rotation ticks, each row followed by its count of ticks
The counts run from 0 to 198.
[-41  -5 -29  22  29 -25  21   4 -23  36 -32 -14 -24  19 -23 -15  -9 -33
  31   0 -25 -22  39 -21 -41 -19  -9 -21 -30  50   9 -18  24  -2  40 -16
  18 -18   9  -7  13   1 -25 -53  -9 -44  12] -> 18
[-70   1 -11  46   4 -22  13  24 -25   1 -31  14  19   5 -45 -18  11   1
  19  24 -25 -11   0   1 -58   5 -17  29 -69 -18  -3 -24   6  17  -3   6
  16 -19   3  16  26   4 -32 -21 -24  -8  37] -> 11
[  6 -12  13  28   9 -48  11 -13  -1  30 -16  12  16  25  19  20  -8 -19
  18 -16 -52 -34   9 -10 -23  -9   5   6 -25  53   9  11   7  27  45 -17
  55 -14  -8  49  17 -33 -19 -14   1 -56 -21] -> 30
[-48  -7   8  41   9 -21  33  -2  -9  10 -17  37  33  22 -29 -22  22  28
  13   0 -26 -22  15   3 -45  12   5  29 -65 -37  20   0   2  -8  26 -10
  42  -2  -3  27  19  -1 -16 -19 -36 -42 -13] -> 102
[-60  12  -5   8 -21 -44 -24  23 -23 -14 -41 -25   0   4 -38   3 -34   1
  30  22 -36 -34  -3  33 -28  -4 -13  10 -35  58  22  -6 -12  41  -3   6
  -4   9   2  28  35 -25 -10   0 -13  13  15] -> 78
[-35  34  24  22 -12 -55  24  -9  -2 -13 -29   6   9   9 -24   3  -7   5
  28   2 -42 -40  -7   3   4  24   5  21 -23   6  47  44 -20  25  23  -7
  28  12   3  64  40   2  10  -5 -23 -17 -36] -> 36
[-31 -10   8  47  11 -28  39  -7  -2  25 -10  29   6  11 -32 -17  21   5
  32 -16 -17 -15  33  -5 -38  20  14   9 -58 -23  16  14   7 -24  39 -16
  44  -9  -9  21  31  36 -16 -30 -13 -33 -28] -> 106
[-41  -1 -24  21  22 -46  17   8   7   1 -35 -29  21  14 -27  -3  -3 -10
  20  10 -40 -48   3  12 -43 -32 -13  19 -42  30  47  -9   3  13  48 -23
  31   5 -19  28  27 -30   0  12  -9 -48  -3] -> 27
[-23 -16  10  17 -35 -46 -15  15 -20  52   3  18  26  36   4  19 -20  -2
  21 -12 -49 -36  31  -3 -28 -36   1  21 -47  58  16  17   8  26  17  -9
  33   8  -6  21   4 -43  -9 -10  -5 -27  -5] -> 25
[-34 -10 -13  46  32 -16  12  -7 -58  39  -5  30  -1   9   9  -9 -23  18
  44 -31  -8 -18   8 -25 -18  28  53 -21  -3   1 -19  10  20  -7   1  -1
   7 -10   8  29  -7  36 -46 -62  14 -26  -4] -> 55
[-56   3  12   9 -11 -38  -6   1   6   9  -6  -5  18  31 -27 -31 -23  16
  45  -4 -28 -39   3   4  -5   0  57  32 -29  31  29  40   8   4   7 -17
 -14  50  24  35  34  23  -5 -13 -19   8 -19] -> 186
[-29  -4   1  40  17 -24   6 -26 -28  20   2  34  46  28  23  -2 -16  34
  24 -13 -59 -25 -28  -9 -18  19  46  20 -16  17 -20  32  -6  32  -9  12
  19  18  29  50 -15  -5 -23 -15  -7 -33  -3] -> 46
[ -6   5   8  21  25 -61  26 -27   1  -4 -20  18  -5   1  -3  18   2 -12
  34 -27 -32 -48   4  -8   6  27  11   2 -17  27  36  26  -4  27  43 -27
  36  -6  -6  60  34  -1 -13 -26 -21 -43 -40] -> 35
[-74   5 -12  53 -13 -33 -20  38 -45   8 -13  32  28   2 -31 -12 -14  28
  42 -14   7 -31  11  28 -34  -6  24  22 -36 -22   7  -7  16  -2 -20   2
  -1  -7 -28  28  22  12 -30  -7   1  -3  -5] -> 61
[-22  -1 -10  58  47 -11  34 -17 -40  15  -5  25  24  11  20  -5  -3  15
  30 -27 -39 -23 -19 -20 -29  32  42   4   1 -15 -21  12   3   3   2   0
  36 -16  17  51   0  28 -37 -45  -5 -38  -5] -> 51
[-51 -19  28  -4 -30 -11   6 -24 -18  22  -2  20  14  34 -12 -36 -37  25
  34   9 -45 -17  28   7 -21  36  19  11 -56  32  14  11  -8  21  13  -6
   1  42  31   9   3 -10  -8 -54 -48   0 -19] -> 95
[-71   0  24  27 -36 -18 -26   6 -42  20 -30  27   9  28  -9   9 -12  19
   7  -1 -35 -20  25  28 -45  24   3  19 -52   1 -10 -20 -23   1 -10  39
  28  15  -6   8   2 -34 -31 -15 -18  -2   8] -> 153
[-71 -13  -1  10   9  -4 -11 -13 -33  24 -36 -10 -22  36  11 -11 -31   2
  22 -13 -37 -35  20  17 -43  21  14 -11 -22  46 -11 -26 -14 -18   8  29
  16  18  26  -3  -3 -22 -46 -40   0 -23   2] -> 150
[-60  14  17  38 -28 -52   7   5 -21  55   6  36   7  10 -38  -8   8  14
  48 -16 -15 -25  45  12 -33  -9  24  -7 -39  -6  22  37  -5   0  25  -5
  10  10 -15  24  21  37  -2 -11 -13  -3 -17] -> 111
[-41  11   1  16   7 -61  17 -24 -12 -16 -13  37  12  -2 -15  -2  -9  29
  49 -17 -29 -45  -3  15  13  31  29   7 -30  -6  42  39 -16  30  15 -17
  17  24   1  56  29   4  -4 -11 -35 -13 -43] -> 40
[-27   8  -7  17  42 -39  14  -8 -28  -1 -15 -10  15  42  10  -9  -3 -11
  23  -8 -24 -59 -18 -33  -8   6  50  16   3   2  38  17  15  13  22 -23
  11  15  30  63  32   8 -31 -32   4 -45 -22] -> 184
[-63  10 -20   6  48 -18   5 -10 -48 -24 -50  -3 -25  -1 -28 -28  -8   4
  33   8 -15 -28  -7  11 -34  49  31 -15 -25   3   5 -27  -8  12  -2  14
  -5  -2  27  21  23  17 -45 -39 -13 -14  14] -> 2
[-31  -6 -15  21  22 -37   5  12 -17  26 -15 -11  23  40   7  24  -3 -10
   3  -8 -44 -53  10  -9 -40 -30 -13   6 -30  39  24  -4   9  20  40 -11
  39  -5  -4  34  14 -54 -17  -8   1 -62   8] -> 26
[-46  27 -30  42  28 -42   2  -2 -43  49  -7  -3  12  25  -1  23  14   9
  18 -24 -34 -44  23 -15 -49 -33  41 -15   8   5  17  17  -6   4  30  17
  24  -9   6  37  -6  -6 -20  -8  20 -39  15] -> 113
[-25  19   0  42   3 -66  10  25 -20 -12 -16  20   4 -19 -29   2 -19 -10
  60  -7  -9 -40 -18  -4   8  12   5   8 -20   9  31  19  21  47  -6 -19
   0 -22  -9  69  41  21 -22 -23  -6  -7 -16] -> 127
[-49   3  -8  25 -11 -44  18  25 -21  23 -20  11 -20   6 -44 -14  -2 -24
  43  -8  -7 -25  48  -5 -32  -3 -13  -3 -52  20  39 -14  24  10  35 -31
  16 -20 -10  -1  32   9 -18 -43 -28 -22 -10] -> 19
[-58  18 -23  46  22 -55   0   6   9   1 -18   6  28 -15 -63 -11  11  24
  47   2 -31 -32  -6  29 -46 -34  16  11 -26  13   7  27 -11  24   6  -4
   3   1 -25  46  19  21  -3  27  -2  -5  17] -> 119
[-69   5   0  56 -17 -22 -27  35 -49  36  -9   8  38  21 -19   0 -26  32
  22   1 -24 -25   6  13 -51 -22  27  22 -22  14 -24  -1   9  -6 -25  24
   0   5   5  24   3   6 -25  -5  22  -1  28] -> 62
[-53  -6 -15  45  52 -44  27 -17  12   9 -28  19 -21 -14   1 -19   5   2
  54 -38 -23 -17 -14  21 -11  25  29  20 -29   3 -11  12   7 -29   7  -5
  34  -3  -9  35  25  50 -47 -34 -13 -16 -21] -> 197
[-55  11  20  30 -54 -42   2  38 -27  42  -5  21   0  22 -21   1 -22 -11
  31  11 -24 -27  46  -5 -30 -20 -23  13 -49  19  36   7  18  17  16  -8
  10  -9  -7  13  24 -14  -4 -25 -18  -8   2] -> 20
[-11  -4  25  24  -6 -39   3   0 -33  37   8  11  21  46  20   3 -19  -9
  26 -15 -40 -36  -2 -42 -10   9  51  15  -6  38  18  38  18  29  20 -18
   9  23  24  52  28   5 -25 -41   4 -30 -14] -> 183
[-69   3   9  38 -11 -10   3  22 -13  30 -22  -2  14  18 -38 -32 -12  -4
  10  33 -48  -2  10  -6 -57 -11 -14  14 -62  33 -22 -10   0  14 -11  17
   3  -4  18  -1  10  13 -18 -29 -24   7  44] -> 12
[-34 -13 -18  16  22 -61   0  14 -22 -25 -19  19  -5 -23 -23  -8 -39   3
  75 -10  -2 -41 -11  11  12  23  31  -1 -19  36  30   9  20  40  -9 -30
  -6  -2 -10  46  31  15 -23 -25 -23   1 -26] -> 131
[  1 -12 -11  46  31 -51 -10  -6 -17  39   6  24  18  -7  -6  19  -9   1
  46 -24 -32 -23  -1 -11 -21 -20  41   0 -16  65 -28  31  20  34   9  -4
  21 -18 -23  48  -1  11 -31  -7  18 -16   9] -> 121
[-36   8  -6   7 -16 -30  -7  -3 -35  36  -2   0  32  28 -37 -14 -22  18
  27  26 -60 -32  24 -10 -46 -28  11 -11 -36  57   9  23 -17  57  17  -4
  -5  10  11  26  -6 -24  19  -2 -19 -10  29] -> 170
[-35  16  19  32  -5 -42  23  -4  26  -8 -34 -15  18  11 -33  -6  -9  -3
  30  13 -58 -31  -4  14 -20  -4 -13  27 -28  29  33  32 -18  21  27 -17
  23   8  -7  53  39   1  16   9 -14 -16  -7] -> 32
[-29 -35   1  25  36 -15  25 -25 -15  31  -6  34  27  31   7 -15  10  14
   9 -15 -30 -22  19 -12 -44  23  27   5 -49  -3   1 -15   7  -9  38 -11
  46   0   1  18   6  -6 -35 -40 -24 -57 -19] -> 101
